A single turn carries every row of the set below to another of its rows. Some are shown first; where does it send the rows asked next?
Ripas: [  4 -23 -26 -17 -16  10  18   4  22  25  -4  20   6   1   6 -19 -29 -15
 -15 -17]
vanat: [  0 -20 -18  -3  -7   0   6   0  39   5   9  19  -2  18  33 -15 -23  23
   6   3]
Ledi: [ -9  36  19   9  10  31  -7   2  19 -11   1 -22  11  17   1  -2 -19   4
 -27 -32]
bik: [ -1   8  -2  13   8   3  -7  -7  31 -27  10  -1  14  42  34 -12   3  28
   6   5]
nusir: [  4 -28 -26   5   0  -1   2   3  31  -4 -20  28   7   9  31   1  -4  15
   7  11]
Geteg: [ -4  34  37 -42   4 -10  -3 -16 -23   4  -1 -30  -4  -6 -34   1  28  -2
   5   5]
tav: [  2  11  20 -54  -8 -17  10 -15 -25  21  -6 -13  -5 -15 -37  -7  23 -17
   5   6]
padi: [ -5  28  12  21  18  29 -13   4  14 -24 -26 -14  18  10   3  15   2   2
 -21 -19]
zizo: [ -5  30  34 -41   4  -9  -4 -20 -25   8  -4 -32   3  -8 -39   2  26   2
  -2  11]
mun: [ -1   2  18 -42  -3 -33   0 -20  -4   4   8  -5 -15   1  -4  -6  28  25
  32  34]
deluf: [ -4   6  -1  22  15  11 -14   1  30 -28 -15   3   9  20  30  12   3  29
   2   6]
Ropab: [ -6  29  37 -35   7 -21  -9 -19 -11  -8   7 -25 -11   5 -13   1  31  24
  22  22]
pazo: [ -7  26  34 -33   8 -19 -11 -23 -13  -3   6 -29  -2   4 -17   4  29  28
  14  27]
Zonis: [  5  -9   8 -55 -12 -31  10 -17 -12  23   0   3 -12 -11 -19 -11  22  -1
  23  24]
Tizus: [ -1   0  16 -41  -1 -31  -3 -24  -5   7   8 -11  -8   2  -7  -4  26  32
  26  40]
Vimev: [ -8  16   9  13   9  14 -10  -1  36 -18  12  -7   2  27  31  -4 -16  35
  -2  -6]
kina: [  3  19   0  -6  -1  27   8   1   1  -1 -12 -12  29  14 -17 -14  -5 -37
 -33 -36]
Nere: [  1   6  15 -54  -8 -15   8 -19 -25  26  -7 -15   1 -17 -40  -5  20 -12
  -1  13]
ves: [ 10 -22 -29 -19 -15   9  21   0  11  16 -10  18  22  10  -2 -26 -10 -34
 -17 -17]
lolum: [  8 -29 -29  -7 -10  -6  11  -5  29  -1   4  25  13  28  30 -24  -5   6
   8   9]
Per: [  3 -13   4 -55 -11 -30   8 -21 -13  25   0  -1  -5 -11 -20 -10  20   7
  17  31]
fota: [  2   8  -6   2   5  30   2   8   3   1 -35   0  22  -7 -13   7  -5 -31
 -31 -29]
fos: [  8 -28 -30  -7  -7  11  13   7  15  13 -32  26  14  -8   4  -2  -9 -23
 -14 -10]
Faba: [ -2  13  -2 -10  -5  29  11   6  10  16  -9  -4  14  -1 -14 -11 -26 -28
 -35 -38]
remir: [ -4  37  16  13  15  24 -10  -3  13 -28   0 -24  24  34   5  -5   3   1
 -20 -22]

pazo moves to Per
Ledi moves to vanat
fota moves to deluf
Where do these go?
tav moves to Ropab
lolum moves to kina

A single turn carries every row of the set below to another of its rows. Some are shown first; where does it send the rows asked next?
zizuv: [-20   7  -3   3  24 -26 -31  15  -5  17  -7  12  14]
vafad: [ 17 -19  23 -11  -2  43 -11  -7 -24 -22  24   2 -10]
nagif: [ -3  28   8  12   6 -26   7   9   9  26 -25   7  21]
zagos: [ 42 -26  -1  -5  10  34  -3   7  -2   5  23 -17   1]
fomat: [-42  20  -4  -2  -9 -16  -1   6   7   3 -22   5   9]
puro: [ 10 -27  16 -15   9  33 -32  -3 -31 -15   6   7 -19]
fubod: [-19  14  -1  -1  30 -27 -22  12   6  14 -11  12  12]
Dani: [-21  14 -13  -1  19 -21 -25  17  -3   7 -12   9  19]
lalef: [  7 -29   3 -22 -11  45   2   2   2 -11  25 -16  -6]
lufim: [ 33 -11  27  23  11  -2  22 -21 -31  21  14 -10  -2]
pelok: [ -9  25  -3  18   7 -26   4   8   6  23 -27   3  15]
nuriv: [-12  19  10  22   5 -30   3   3   4  31 -23   4   8]
miva: [ 45 -12  24   8   5  36   1 -10 -24  -5  16  -1  -9]
gif: [ -1 -14  32  -2 -25  36  10 -19 -18  -8 -11  -2 -30]
voked: [  3 -27  11 -10  20   7 -20 -10 -40  -7  36  -2   3]
raf: [ 21 -17  15 -10  -3  52 -13   6  -8  13  19 -28  -4]
Bab: [ 20 -11  31   2 -20  43  16 -16 -16 -12  12  -4 -16]
Tegod: [ 16 -16  19 -10 -14  54  -4   2  -4  14  14 -31  -8]
Ked: [-49  11   5  -2 -10 -19  -7   3   5  10 -15   9   2]
peko: [-16  23   9  14  12 -28   6   3  15  26 -23   6   7]
Kinu: [-46  16   6  -6   5 -20  -4   4  14   7 -13   9   4]
gevi: [-16  16  -3  -9  21 -21 -26  19   1   9 -10  14  26]
nekil: [ 27 -14  20  -3  -6  51  -5   3  -6  20  13 -30  -7]
Fuduv: [-40  20   7 -11  -9 -16   0   7  10   6 -19   9  18]
sulub: [ 45 -12  27  16   8  24  -1  -9 -27  13 -11  -1 -21]
pelu: [-22 -17  29  -5 -21  12  23 -27 -24  -7  21 -11 -11]
riz: [ 30 -18  11   1 -18  38  26  -4   8   8  11 -22  -8]

Ked moves to nuriv
riz moves to zagos
Where do these go?
lufim moves to voked
gevi moves to Fuduv
vafad moves to Bab
pelok moves to Dani
fubod moves to Kinu
sulub moves to puro
Tegod moves to nekil

A single turn carries every row of the set below to another of its rows. Some are shown first; where does it send the rows asked next?
Nusol: [  6 -65  11  12 -12 -16  20  41  31   4  -8 -23  16  52 -29  24 -11   5
   2   2   9   3 -16   6]
vipe: [-21 -23 -17  -6  -9 -26  -4   5  -6  -6 -43 -17  28  -4 -41 -18 -15 -12
  24  21 -13 -48 -11 -30]
soti: [ -7 -13  23  25 -33   4   2  -4  -8 -32 -48  -4   5  48 -10 -18  19   9
   9   1  -3  -1 -47 -21]
guvok: [-29 -33   6  10  -9  -7 -19  18  24  30   9  -3  19  23   9   7  45   0
 -42  -1   2  -8  -3 -37]
Fesug: [-32 -35  -6  11 -30  -2  -7  26  11  12 -22  -8  13  30   2  -3  39   1
 -70   0   6  -1 -21 -29]
Lusov: [  3 -60 -33  29 -26 -24   2   8  44  -7 -16 -18   6  28 -47   6  21   0
   4  13  25 -36  -7 -33]
Lan: [-20 -37 -13 -39 -48 -16   8 -24   5 -43 -24  -4  33  49 -11  -3  40   2
  13   7   5  -7 -10 -32]
Puni: [  2 -34  25  -9 -13 -64  19  27  30 -15  -8  13  45  24 -31 -17  19   1
 -35  -4  -5   9 -43 -11]
pefib: [-37 -11   2 -27  -8 -48  19  33  26 -10   2 -24  23  -1 -51  -7  28  -8
 -11  23  14  -5 -19 -41]
bemal: [-30 -27  25   2 -14  -7 -21  29  27  13 -21   0   7  33  19 -11  39  19
 -28 -13  -7  19  -2 -24]
babi: [ -4 -57   5 -23 -42   8  -5   2 -17 -15 -34  14  34  12   9  14  44  11
  31 -11  -2  -1 -15 -14]
Zona: [-16 -15 -12 -19 -10 -37   3  39  -3  31 -17 -10  23  15 -14  -5  -8  -6
  56  -2  -5  -5 -12 -31]
bafun: [ 28 -72 -13  27 -39 -32   6  16  42 -12 -16  -6   2  38 -28  -8  18  -5
  -3   4   8 -29  -7 -23]
Nefov: [ -3 -30 -48 -22 -36 -25  13  29  -1   7 -19 -23  29  21 -32   0   2 -39
   6  16 -25  -8  -9 -49]
libag: [-12 -36  -2 -29 -32 -16   6 -40   2 -26  -4   7  43  50 -10   1  26  17
  13  10   6 -24 -19 -16]
taz: [-20  -3  23  21  -5   1 -13 -12   7 -14 -18 -10  11  33 -11   0  35   4
  46   4   0  -6 -22 -42]
belu: [ 16 -41 -35   2 -14 -36   6   5   5  20  -9  10  64  35 -30   6 -11 -16
  -5   1 -29 -12 -35 -18]
kovup: [-23 -47  -9 -20 -33  19   0  -7 -27  -9 -35   5  34   7 -10  20  34  23
  24   3  15 -18 -27  -8]
vefeg: [  4 -45  15  46 -24  -8   8  32   6 -29 -30   0  -9  28 -41  -8   8  10
  20   6   1  -5 -30  -4]
toguk: [ 17 -40   0 -20 -26 -31   3  14  41 -10 -34  17  33   6 -33 -26  20  36
 -30  -2 -19  11 -35  -4]
zalu: [ 10 -42  -4   5 -15 -47 -14   9  11 -19 -58  13  49  16 -18 -22  -2 -20
  20 -12 -37 -15 -15 -21]
fugu: [-23 -33   1 -17 -14 -23   5  53  13  10 -17 -12  18 -41 -39   5  43  -6
   1  10   9  -5 -17 -37]
Geba: [  5   6  -2 -30 -19  -1 -22   7   7   7 -35  10  31 -13 -52  -4 -10   1
   8  12   5  -6  -6 -51]
naka: [ -9 -26 -25  -1 -24 -40  11  36  -9  12 -59   7  39  36 -20 -11 -16   5
  17 -16  -3  10 -49  -8]
reref: [ 15 -21  15 -17 -23 -25  -7  34  -6  16 -49  23  54   4 -33   8 -20 -15
 -22 -16  18   3 -36 -26]
Pek: [-42 -21  16  13 -20 -10 -21  18  21 -18 -28  -8   4  24   0 -21  49  -7
 -44   2  -6  -2  -1 -42]
Dem: [ -3  -8  11 -31 -17 -21 -13  40  -1  23 -31   3  40 -13 -35  16  -6 -27
   6  -4  23  -1  -8 -52]
kip: [-15 -19 -12 -37 -14 -18  -1  18  42   3 -11 -15  14 -21 -46 -13  30  28
   3  23  -4  -5  -4 -35]
Mep: [-27 -49  14 -22 -25 -26  13   5 -18  -9   4  -1  53  35   3  32  39 -22
  19  -4  23 -14 -20 -24]
devu: [ 31 -11   9 -20 -30 -14 -21   9  11  -4 -51  33  42   5 -37 -13 -12   1
 -11  -9 -11  13 -20 -34]
bizop: [ 25  -7   9 -20 -25 -47  -8   4  15   5 -20  28  54  29 -38  -8 -15 -17
 -23  -6  12  -3 -28 -43]
bug: [-15 -40 -21  15 -30 -12  -2 -16  14   3 -26 -30  27  30 -14  12  33 -21
 -14  10  35 -53 -25 -51]
sef: [ 10 -51  16   4 -17 -34   8  42  10   7 -28  22  42 -17 -28  -3  26  11
 -30 -11  -3   0 -51   0]
pep: [ -2   6  -7 -35 -30 -36  -5  15  11   2 -23   0  35  13 -50  -5  -6 -27
 -12   9  23  -5 -10 -67]
Kige: [  3 -49  16  -6 -16  17   8  11   8  28 -20 -24  36  51   8  32  -4  12
  -7  -5   3   0 -33  -2]
bag: [-51 -15   6   5  -7   7 -15  20  14  18 -25 -12   6  26  -2  -7  25  32
 -40   3  13   0 -18 -18]
lizom: [ 22 -59   6  14 -43 -27  -3  -7  21  -2 -23  -9  27  43  14  -2  35 -30
 -15 -10   8 -35 -20 -42]
kazo: [-20 -39  -7 -19 -25  20   5  29  17  10 -40 -44  25  41   1  38  21 -10
   8  -4   7  20 -11 -33]
vuv: [-16 -57  -9   7 -13 -12  16  49  37  -6 -21 -36  13  44 -39  31   4  -4
  12   5  17  14  -5 -17]
pepu: [ -8 -37   8  46  -6  -9  -5  28  20 -22 -18  -5  -3  18 -46   7  25   5
  43   7   4  -1 -13 -23]
fesi: [-37 -22  26  24  -1 -11 -21  -2  17   3  -6   2  17  26  -2 -16  32  13
 -48   6   0 -23 -15 -22]
niv: [-29 -51   4 -21 -43 -20  25  10 -31 -23 -21  -5  48  42  -5  23  30 -20
  -5  -3  27 -12 -37 -16]

bemal moves to Pek
Geba moves to bizop
zalu moves to Nefov
Where do these go?
niv moves to kovup
Puni moves to fugu
Lusov moves to Nusol
kazo moves to soti

